Each row of R is roughly a mix of the hidden directions of one of several groups; one row fits no group.
R:
[[  3 -51 -19 -37  19 -29 -16  14  48 -16]
 [-51   0  -1   4 -15   5 -53 -41   8 -32]
 [-24  34 -24 -37 -24 -26  22 -26   4  49]
 [ 65 -28 -10  14  11  13  44 -17 -26   8]
 [-28  35  41   3  -8 -17 -40 -31   4 -43]
 [-44   6  38   3  -2 -42 -45 -24  22  14]
 [-33  34  11  67   4  -4 -10 -27 -13  28]
 [-11 -24   3 -53  -6 -59 -32  -8  -7 -17]
 [  5 -23 -24  42  -7  13  25 -31 -35  51]
 [-33  58  16  20  12  42  -6   9   3  38]
 [ 56 -26   8 -11  -6 -11 -48  14  14 -40]
 [ 26  23  50   1 -22  25   9 -17 -55  18]
 [-60 -20   7   4  11 -38 -25  31  14 -35]
 [-37  -3 -18  24   8 -18 -37   2  53 -41]
 [ 11  35 -24  30 -23  16  68  -2 -13  15]
 [-43  10 -12  64  17  19 -36  -6  15 -11]
 [-30  26 -13 -57  -1 -41 -12  30  26  -2]
 [ 32 -11 -21  27  20  55  26 -24 -22  32]
 [-56  16 -14  -2   1 -42 -34  11  25 -35]
 [ 49   8  14  34  -2  48  19 -20 -32  26]
 [  7  24 -23  63  15  45  -6 -18 -28  -6]
 [ 48  46  22  10 -23  40  -5 -13  -8  34]
 [-31 -54 -15  38  20   8  21 -10  16 -41]
 [-41  47   1  55  -9  25   5  -3 -30   5]
 [-77  17 -11  17 -11 -31 -17  -2 -23   3]
 [ 72 -34 -12  33   2  17  27   1   1  -2]
 [-42  13  23 -34  16 -15  26  48  28  26]
 [-42  33  -5  43  -2  27 -44 -33  -8  -3]
 [ 17 -17  10 -67   3 -29  12  14 -28  38]
 [ 20 -20  44 -19 -34 -12 -12 -62   7  -9]
 [  1 -39  24 -45  -8 -52  28  18  22   4]
 [ 66 -29  17 -49   6   7  12   7   9 -15]
 [-56  46  37  -4 -22 -26 -15   0  23  -2]
 [-19 -33 -23 -16   8 -54 -38  40  16  -7]
 [ -7  12 -22 -48 -10 -55   2  41  27  -1]
 [ 68  10  13 -28 -13  17   2 -11  29 -38]
 [ 56 -37 -27  17  29  42  -2 -16   2  10]
 [-27  15 -31 -44 -27 -53  -9  19  -6  27]
 [  4 -16 -19  36   7  55  41 -30 -28   7]
 [-19 -53 -14  43  18  20 -35 -28 -26   2]
 [  7  61  44   6 -18  28  18  -1 -34  17]
 [-74  10  11 -14  17 -30 -17  23  18 -16]
 [-71  22   3 -34   4 -32 -16   3  22  -5]
 [ 50  -3   3  -5  -8  38  53 -13  -9  38]
 [ 45 -57  14  18  13  32 -25 -31  -5   3]
 [ 50  15  35 -40  -9 -12  12  -3  -4  51]
 [ 14 -44  -2 -21  22  -7 -24  15  62 -29]
 [ 26  43  10   3 -14  25  58  31 -28   5]
 [-48  29  42  33   8 -16 -30 -35   0  -1]
 [-42  42  30 -19 -25 -39 -18  19  25 -17]
 [-13 -34   7 -10   6 -12 -68 -22  20 -37]
 [-57  -8   8 -36  14 -11  24  39  30  25]
 [ 64  27  15 -37 -29 -21  -1  14  20 -12]
 [ 27 -20 -31  31  11  51  33  -8 -36  18]
 [ 24  13 -19  21   8  35  39  18 -41  47]
 [-36  18  29 -29 -11 -42  10  43  31  21]
 [-45  24  -9 -17  -2 -34   5  62  22  -1]
 [-29  22   7 -34 -10 -18  29  21 -53  39]
 [ 15 -39 -50  28  26  41  31   3  -7  12]
 [ 76  -2   9   9 -17  31  20   5 -10 -28]
 [  4  36  -6  32  -3  32  10 -15 -69  -6]
 [ 52 -53 -14 -15 -14 -16  19 -27 -12 -30]
 [-56  13  15  32   0   1 -33 -51  -2 -16]
 [-20 -36 -30  49  19  26  37 -10 -25  21]
 [ 20 -43  -9  51  23  47 -18 -21   7   1]
 [ 17  14 -50  60  -2  22 -21  -9 -30  -6]
 [ 33 -73   3 -19  14  -8 -28 -23  11   5]
 [ -3 -27 -70 -34  -2 -31   8  18   7  16]
 [ 21  17  -7  39  10  60  37   6 -24  24]
 [-20  49  10 -42  -5 -29  25  44  21  -7]
 [-14 -39  -1  59  40   4  10  38 -10   8]
 [ 23  -7  -1 -48  -4 -30  24  21  56  23]
 [-12   2  -3 -29   2 -46  16  69  20   5]
 [ 55 -27  14 -48 -23 -24  18 -24  -2  15]
 [ 49 -59 -39   1   2   7  15 -17 -19 -13]
 [-81  33  -5  -3  -1   4 -13  12  19 -12]
 [-31  10 -21 -42  -5 -46  18  12 -36  37]
 [ 19   8   5 -65 -16 -36  33  11 -18  28]
 [ 34 -18  14  -6  33  51   9  -1  -7  55]
 [ 66 -39 -28  10   0  -8  -2 -13 -26 -28]
 [-53  36 -27  -4 -13 -49  -9   6  16 -27]
 [ 21   1  12 -34 -12   5  43   4 -55  41]
 [ 42 -55 -30 -25   9  -4  26  -3  36  15]
 [ 34 -61 -20 -32 -12 -19  42   3   4   1]
 [-39  49   9 -33 -19 -40   7  17 -34  -1]
 [-59   4  29  34  15  20   3 -48   3   7]
 [ 50 -13  25 -57 -11 -28   9  -4  17  26]
 [ 20  55  16 -34 -21 -24 -10  22 -12  45]
 [-27  24 -34  25   5  19  25   2 -66   5]
 [ 32  51  56 -14 -19 -16   5  17  20 -12]
 [-54  64   9  20   0   6   8  24   9  17]
 [ 15 -33 -40  20  36  43  25  11 -22  30]
 [-66  27  16  30  12 -14 -38 -15   3 -18]
 [ 31 -12 -48 -11  15  61  14 -15 -23   6]
 [  2  31  38 -18 -18   8  19   3 -65  27]
 [-17 -56  -1   4  -6 -34  47  37   6  18]
 [-40   6  31 -43 -13 -30   2  18 -44  28]
 [-21 -66 -38  11   5 -29 -22 -19  18 -12]
 [  2 -21  29 -12 -27  -9 -31 -66   3 -32]
 [ 69 -22 -19   0  14  40  20  -3 -22  14]
 [-51   2   1  32  -9  20 -40 -52   2  12]
 [-55 -15   3  35  23 -21 -31 -34  -7 -29]
 [ 30 -20 -43  31  18  46 -15 -25 -30 -14]]

Here is one row of each group, with its name. Which group are the others in?
[-28 -27  33  45  -6  -3 -23 -58   3  -3]  N
[-16  -3 -23 -42 -29  66   3 -16  19  11]  Q
[ 48 -11  19  34  -7  47  15 -14  43  -7]  S

[-65  17 -11 -18   0 -34 -11  17 -45  -9]  S
[ 36 -54   7  34  14  42 -18 -26  10  -8]  S
[  9 -25 -18 -42   0 -27 -48  11  30 -42]  N
[-48  28  -9  53  22  18 -31  14  21 -13]  S
[ 27 -42 -12  21   4 -36 -45 -22 -17 -37]  Q
[ -3 -67 -31 -15  11 -31 -13   0  -1 -40]  Q
[ 28 -55 -12   0  10 -16 -35  -3  34 -42]  N
[-19  41  46 -40 -17 -21  10  26 -15  32]  S
[-24  15  -4  55  14  32 -32 -13 -39 -27]  S
[-48  55  20  10   0  13  15  37 -20  24]  S
[ 30 -60  -9  42  23   0   5  21  16 -31]  N
